Rows swapped in pairs by one turn or mirror: which row each one swaps with
The rows were stretched afterwards, more along some directions than others.
z329: [ 50  -9 -29  13   1  15 -24  -9  -7   5 -35   5  17   4  -7  11  35 -36
 -19]
z566: [ 14  29  -4  -4   2 -20  11 -29 -14 -13 -37  22  15   5   1   9  31  12
  15]
z252: [  4 -15  -1 -17   2  38   6  15 -21  17  41 -18  22  11  -5 -19  11  -5
 -29]
z818: [ 15   9 -18  -4  14   5  21  -8 -14   3  -8  -9  21 -15  -9 -22 -18  18
  10]
z34: [ 12 -22   9   1 -13  10  14  20 -33  19 -19 -29  50   5 -40  -5  25 -16
 -20]
z877: [ 45   1 -33 -20  15  10  10  15 -17  -6 -31   6  20 -11 -12   8  10   6
  -2]
z620: [  4  13   7  -2  15  22  -9 -31  -8  -5   1  -5  20  29  11 -14  12  -2
 -13]
z477: [ 11  19 -11  -6   1 -10  23 -10 -11   0  -1  -5   3 -22   3 -27 -31   7
   7]
z820: [ 26 -34   6  -7   8  41  11  -3 -34  18  -4 -11  31  35 -22   8  43   7
 -16]
z106: [-13   2  -9  -7 -11   6 -35   8  12  -2  23 -31 -15  -6  16  -8  10 -17
 -31]
z295: [  2  33 -15 -10   1  -9  31  15 -36   6  13  12   7 -13 -12 -39 -32  25
   1]
z946: [ 12  27   4  11  -7  29  -1  -8 -39 -10   9 -11  35  22  12 -24  -2   6
 -33]
z427: [ 13 -23  -8  16 -13  18 -22   7 -31  14   0 -17  26  30 -36  -5  36 -22
 -15]
z505: [ 12   5   7 -13  22  -3  20 -30 -21   3  -9  14  53   7 -19 -15   2   4
  13]
z237: [ -9  -3  17   1  -4   9 -21  -8   2   4  14 -39  -8  13  21 -37  -9  -6
 -46]
z647: [  6  29 -15 -18   1  -5  32  14 -29   7  20  16   2 -22  -3 -36 -34  20
  -5]
z665: [ 10  -3   9 -15  27   3  20 -31 -16  -2 -12  11  44   8 -21 -20   1   6
  11]
z554: [ 49  -9 -24  30 -22  24  11  -4 -20  12  -3  17  16   6 -21 -17  14 -17
  -2]
z98: [ -8  -9  25  -9 -18   5 -24 -22 -14  -4   2 -33  25  12   5 -10  22   8
 -34]
z699: [ -5  17  -2  -8  20  27  -3 -17  -6  -8   9  -9   9  25  27 -10   7   5
 -24]
z91: [  9 -21  15  -1 -14   9  15  14 -35  17 -21 -34  35  10 -35   0  30   0
 -11]
z220: [ 35  -2 -25   7 -17  24   8  21 -29   3 -26 -20  -5  24  18   0  30 -12
 -38]
z622: [ 16  27  11   8  -7  28   9 -11 -50  -9   4 -10  49  20   5 -10  -1  -1
 -20]
z669: [  4  19   8  35 -50   2   4  -8 -16  -9   1  -8  32   1  -3  -4  24 -43
 -11]
z525: [ 17 -14 -22  -7  -6  23  28  -5 -33   3   4  -6  59  15 -35   5  31  12
  29]
z981: [  6 -14  12   3 -10  23  12  -1 -18  32  33   8   9   9 -36 -22  -6   2
   6]
z626: [-11  -7  20   5  -8   7 -18  -9   3  -1   6 -40   1  18  21 -33  -3  -5
 -43]
z15: [ 35 -14 -19  31 -26  18   7  -7 -14  16   1  14  16   2 -34 -20  20 -16
   9]
z551: [ 32  -2 -14  12 -17  10  -8 -22  -1  -8  -5 -18 -22  -7  21 -14   5  20
 -10]
z621: [ 13  15  38  30 -39   9   6  -5 -36   9 -21 -21  50   7 -20  -4   9 -35
 -18]
z511: [ 17  -9   8   7 -18   8   1  -7 -18   2 -22 -38  10   7   7   1  21  14
 -23]
z313: [ 20 -12  -3 -14  18  14  16 -19 -21  10 -19  12  21  27 -13  11  39  31
   7]
z166: [  2  18 -11  -9   3  -3  19  20 -35  18  13   3  -4  -5 -21 -37 -25  24
  -3]
z829: [ -4   3 -10 -21  -1  15 -23  21   4 -12   9 -31  -6   4  12  -1  13  -1
 -32]
z493: [ 14 -10  12  11 -20   4  10  -9 -26   3 -25 -35  33   6 -20   0  23  11
  -6]
z462: [ 20 -11  11   7  -8  19  -1  17 -38  19 -26 -33  63  12 -41 -16  32 -20
 -25]
z874: [ 50   1 -29  -1   8   8  -1  -8 -18   0 -34  10  35 -12 -13  11  19 -17
   2]
z918: [ 11  -4   3 -14  22   0  24 -26 -15   1  -5  16  45  12 -14 -16   0  11
  12]
z301: [ 31  -3  -6 -18  -1 -13  11  -6 -26   9 -30   9   1 -10   2 -11   4  15
 -22]
z375: [  7  21  16  13 -11  27 -16  -8 -31  -6   0 -24  43  20   1 -25   8  -1
 -38]
z948: [ 23 -11  -6 -11  15  20  18 -12 -22  11 -11  14   4  30  -4   7  33  22
  -8]
z606: [ -7   2 -17  -3 -20  -6 -18   0   9  -3  24 -20   5 -24   0   1   6 -29
  -7]
z612: [-10  22   9  26 -46  -5   5  -1 -15  -6  10 -11  35   2 -13 -10  17 -35
  -6]
z530: [-13  -2  19  -5   1   5  -9 -10   3  -5   8 -32 -10   5  19 -37 -13  -5
 -40]
z761: [ 11 -37   6  -6   2  46  -1   6 -22  20  17 -20  34  32 -19  -3  35  -7
 -33]
z405: [ 39   1 -25  12 -18  22   8  20 -28   0 -36 -19  -4  19  15  -1  34 -11
 -35]
z376: [ 13 -12 -22  -8  -6  25  27  -7 -28   0  11  -4  51  12 -31   4  32  15
  29]
z180: [  8  -6  15  -1 -16  19  24  -2 -25  23  32  15  16   5 -36 -17  -9   0
  12]
z663: [ 30   2 -20   6 -18  -2  21  11 -45   1  -4   5  28  -5 -14   7   6 -28
  -1]
z616: [ 17   9  38  30 -42   8   3   2 -36  12 -25 -21  36  10 -29 -11   9 -33
 -21]

z818 is swapped with z699
z820 is swapped with z91
z405 is swapped with z376
z647 is swapped with z375
z626 is swapped with z918
z761 is swapped with z34

